In the rows, 128 means zero.
Each named move below is a turn or a mirror, shown by a few rows before and after it. Which moves, in which order, take the first row of each later pair to the second? The first pair is answered.
move Nuti:
[139  95 123 119 143 101 156 148 108 134 148 136  83 155 150 138 162 142
  97 118 171 136 129  74 161 134 127 140 120] |-> [119 102 125 142 146 174 149 151 112 183 108 122 107 118 146 105 137 161
 133 114 141 113 113 125 179 113 124 164 107]
[ 93 121 121 142 150 147 116 121 120 132 100 131 151 102 128  98 121 142
 127 120 150 139  99 104 139 109  99 119  95] |-> [105 117 121 132 140 106 118 118 119 108 125 136 142 110 134 114 142 129
 107 104 163 150 109  86 128 121 103  96 105]
[114 134 152 177 127 202 110 131 148 172 100  99 161  65 127 116  96 145
 152 136  98 107 101 158 142 102 125 153 108] |-> [149 128 138 129 111  60 127 116 133  84 173 127 107 133 141 170 151 104
  52 121 151 153 129  67 111 136 119 102 138]
move vanaf:
[147 156 126 108  82 123 110 109 176  74 185  84 102 125  87 175 126  76
 152 141  93 146 136 151 124 136 130 155 169] |-> [148 128 154 156 101 154 100 139 161 113 128  64 100  58 104 160  99  85
 133 135  83 158 148 125 140  98  84 163 148]
[146  90 190 150 123 121 107 172 126 109 109  75 139 112 127 123 150 135
 104 138 123 148 147  70 158 152 118 149 130] |-> [135 101 161 108 103  97 114 142 142  66 154  88 135 165 118 124 170 139
 124 151 131 141 143  93 145 182 147 130 141]
[177 114 135 113 138 118 142 131 133 120 147 136  99 171 137 134 120 130
 119 152 164 134 120 140 127 124 135 123 133] |-> [178 102 150 136 144 139 132 130 122 149 113 132  98 142 148 136 111 127
 109 155 155 137 126 121 131 109 117 134 130]
[117 151 113 103 119 124 136 109 158 112 165 128 140 155 114 134 118 128
 164 140 119 132 127 170 121 137 156 128 136] |-> [127 128 146 151 144 159 125 131 134 160 102 106 146  79 137 120  95 129
 136 141 108 142 136 142 133  97 110 150 128]
move soki:
[182 143 113 158 150 125 151 114  61 131  68 176 172 135  94 107 125 128
  99 153 155 168 128  94 218 125 100 118 110] |-> [155 176 101 133 132 133 146  83 113  93 119 165 195 182  56 112 118 132
 170 167 133 151 115 173 194 138 146 121 121]
[155 144 174  93 119 149 129  90  75 123  72 108 139  88 138 125 119 138
 160 184  77 146 145 165 146 132 129 113 118] |-> [155 145 167  93 123 148 133  89  69 123  62 115 132  79 143 129 117 140
 156 194  74 147 139 153 148 128 129 116 115]
[138 153 125  96 119 132 115  96 108 115 134  97  51 166 175 164 118 154
 118 115  67 142 160 122  78  92 151  81 172] |-> [146 143 124 104 128 131 114 112  94 120 119  96  45 152 184 158 120 161
 103 110  84 141 161  98  88  90 138  84 167]
move tesi:
[134 123 115 128 129 152 153 112 148 141 155 143 126 133 161 109 134 143
 148 121 125  89  87 122 140 159 127 131  99] |-> [150 108 137 152 133 116 151 120 139 134 155 124 111 107 167 133 139 124
  98 121 126 122 117  86 124 132 100 122 110]
[145 148 106  89 144 159 126 162 109 127 138 126 121 185 132 105 163 110
 125 126 118 106 125 139 115 150 149 130 132] |-> [164 137 135 118 150 124 118 166 102 115 140 108 109 158 142 121 168  91
  83 125 130 130 149  93 106 130 117 122 136]
[ 81 134 121 121 120 137 132 100 180 108 140 109 134  89 127 162 122 123
 148 142  88 105 148 164  82 103 108 127 112] |-> [ 84 114  80  90 123 177 150 133 132 140 102 177 125 120 157 121 144 153
 135 123 128  78 121 128 130 151 124 124  88]
[134 136 118 129 115 107 128 120 134 120 139 126 131 130 122 140 127 118
 120 136 123 130 129 123 132 125 137 119 136] |-> [129 139 105 122 118 119 138 122 126 128 131 142 129 144 124 127 124 130
 129 137 129 124 124 129 139 130 151 115 130]
Pairs:
Between the rows of a pair lie 2 to 3 moves.
[130 133 143 171 164 149 145 121  99 176  72 128  70 152 178  96 134 146
  97 119 103 126 103  89 155 148 143 150 142] |-> [126 154 129 130 138  82 154  85 126 115 145 116  65 198 158 134 160 119
 103 126 107 140 113 116 123 157 166 124 173] : tesi tesi Nuti
[160 121  97 171 129 117 139 171 119 129 111 109 105 130 160 138 132 128
 119 116 125 162 121  85 120 115  95 143 156] |-> [139 143  71 125 116 149 143 163 134 115 138 137 118 185 147 122 134 140
 167 115 118 131  92 125 128 150 134 147 155] : tesi Nuti tesi
[137 134 159 184 137 140 113 131 131 135 112 104 133  79 127 131 109 117
 129 118 106 148 146 139 131  76  98 139 128] |-> [138 109 111 122 137 138 138 155  90 138 104 176 117 144 156 102 148 140
 107 107 152 127 112  94 170 142 122 128 106] : Nuti tesi tesi
[130 131 103  88 125  87 123 122 104  99 160 153 111 173 121 133 159 138
 116 110 144 113 128 115 128 162 149 113 132] |-> [123 150 106  92 127  89 117 107 135  89 175 134 117 169 113 142 151 132
 134 118 129 113 134 142 122 157 154 109 136] : tesi tesi
[149 113 124 140 132  93 134 154  97 133 102 144 109 119 162 153 126 116
  57 127 140 180 157  75 128 113 110 117 148] |-> [146 136 133 141 128  74 134 133 128 106 132 119 113 131 143 174 122 111
  77 127 134 185 169 100 103 105 122 104 163] : Nuti tesi Nuti
[177 151 149 157 104  67 136  94 219  64 182  74 144 135 135 218 105 115
 115 113  75 175 190 190  92  42  61 144 161] |-> [193 114 163 204 128 113 137 140 170 128  96  81 141  63 159 192  83 129
  93 112  87 176 196 135 133  11  17 171 134] : Nuti soki
[ 94 171 144 150  83  80 131 122 171 128 165 109 111 134 142 115 109 149
 163 133  98  69 129 166  98  71 121 108 146] |-> [106 164 142 132  93  42 143 121 153 110 172 124  87 145 146 128 135 141
 122 122 114  76 136 124  93  80 115  89 152] : soki tesi Nuti
[144  98 120 118 138 109 140 152  87 146  98 154  96 129 153 120 135 132
  80 108 168 132 148  79 137 141 104 118 124] |-> [112 123 118 115 132 193 129 147 122 166  94 142 143 133 128  91 107 156
 165 122 129  96 120 174 149 148 141 143 113] : vanaf Nuti soki
